Here are some points:
[-1.29 -1.39 -0.26 -4.06 -0.39  0.4   0.62  0.09 -0.46]
[ 1.17  0.94  0.32  2.43 -0.03  0.36 -0.53  0.1   0.66]
[-0.45 -4.45  0.21 -1.93 -1.34  0.18  0.12 -2.3  -0.59]
[-0.42 -0.89 -0.28 -2.98 -0.41  0.52 -0.3  -0.5   1.71]
[ 1.81 -0.35  0.72  3.11 -0.07  0.63 -1.37 -0.72  0.28]
[ 0.48 -1.33 -0.35  2.33  0.03 -1.09 -0.55  0.31  0.38]
[-0.9   5.69 -1.75  1.92  0.49 -1.03  0.27  1.58 -2.6 ]
[-0.38  2.54 -0.76 -0.27  0.64 -0.28  0.59  1.44 -1.02]
[ 0.36  0.94 -0.06  0.25 -0.02 -0.53  0.01  0.03  1.88]
[ 1.06 -0.65 -0.05  2.99 -0.08 -1.06 -0.48 -0.09 -0.12]
[-0.1   1.18 -0.26 -0.57  0.37 -0.03 -0.06  1.02  0.71]
[ 0.09 -2.65  0.32 -0.99 -0.32  0.07  0.1   0.05  0.47]
[-0.03  0.73 -0.57  0.68  0.03 -0.78 -0.06  0.51  0.76]
[-0.03  2.71 -0.52  0.4   0.43 -0.72 -0.01  1.11  0.61]
[-1.07 -1.53 -0.08 -3.41 -0.55  0.64  0.66 -1.04 -0.13]
[ 1.07  4.08 -0.14  2.81  0.2  -0.66 -0.57  0.14  1.14]
[-0.38 -1.21 -0.11  0.58 -0.18 -0.31  0.02 -0.71 -0.37]
Then 20 other points, each followed by its number:
[-1.28 -0.71  0.22 -1.68 -0.14  0.26  1.35 -0.55 -2.24] 0
[-1.35 -1.38 -0.23 -2.91 -0.38  0.5   0.69 -0.3  -0.83] 1
[-0.24 -3.14  0.07 -0.94 -0.89  0.1   0.06 -1.49 -0.51] 2
[ 0.09  0.88 -0.36  1.66  0.6  -0.91  0.44  1.11 -1.12] 3
[ 1.24 -1.25 -0.09  3.47 -0.14 -1.44 -0.54 -0.27 -0.27] 4
[-0.43 -2.67  0.87 -1.23 -0.79  0.61  0.53 -3.06 -1.87] 5
[ 0.79  0.55 -0.09  2.    0.01 -0.46 -0.21 -0.56 -0.5 ] 6
[-0.71 -1.5  -0.46 -3.7  -0.45 -0.28  0.12  0.96  0.84] 7
[-0.15 -0.18 -0.19 -2.   -0.23  0.25 -0.21 -0.31  1.76] 8
[-1.15 -1.17 -0.4  -1.68 -0.34 -0.21  0.61 -0.31 -0.74] 9
[ 0.31 -0.05  0.23  0.83  0.05  0.69 -0.53 -0.15  0.51] 10
[ 0.08  0.93  0.   -0.14  0.34  0.34 -0.32  0.25  1.04] 11
[-0.28  2.2  -0.98 -0.09  0.47 -0.63 -0.14  1.34  0.42] 12
[ 0.13  0.53 -0.05  0.72  0.27 -0.4   0.13  0.51  0.79] 13
[-3.23 -0.12 -0.41 -6.59 -1.18  1.18  0.96 -3.44 -3.53] 14
[ 0.39 -0.23  0.06  0.03 -0.26  0.23 -0.04 -0.56  0.43] 15
[ 0.55 -2.    0.54  3.19 -0.15 -0.87 -0.1  -0.79 -1.33] 16
[ 1.03 -1.79  0.35  0.83 -0.03  0.85 -1.26 -0.35  0.85] 17
[ 0.   -0.62  0.12 -1.18 -0.27  0.51  0.19 -0.18  0.82] 18
[ 1.83  6.39 -0.33  4.65  0.51 -1.19 -1.12  1.04  2.  ] 19
Which of these numbered points is nearest to each point below, ignoring the direction in which the first points spread most? Its number follows each.
[ 0.06  1.93  0.05  0.4   0.59 -0.41  0.49  0.85  0.  ] > 18
[-1.01 -0.72 -0.5  -2.65 -0.42  0.19  0.29  0.05  0.31] > 12
[-0.05 -1.22  0.14  1.46  0.04 -0.4   0.3   0.92 -1.75] > 3
[ 0.52  0.19  0.26  1.8   0.11  0.65 -0.74 -0.01  0.39] > 10
[ 0.82  0.5  -0.02  0.64  0.32 -0.07 -0.07  0.45  1.22] > 13
[-2.34  1.99 -0.43 -4.42 -0.36  0.58  0.7  -1.64 -2.64] > 14
[ 0.2  -3.4   1.21 -0.01 -0.97  0.53  0.17 -3.76 -1.68] > 5
[ 0.9  -2.88  1.    1.15 -0.91  0.22 -0.48 -3.15 -0.74] > 16
[-0.69 -0.27  0.   -2.2  -0.12  0.32  0.64 -0.36 -0.03] > 1
[ 2.43  0.06  0.97  4.64  0.15 -0.19 -1.04 -1.51  0.03] > 4
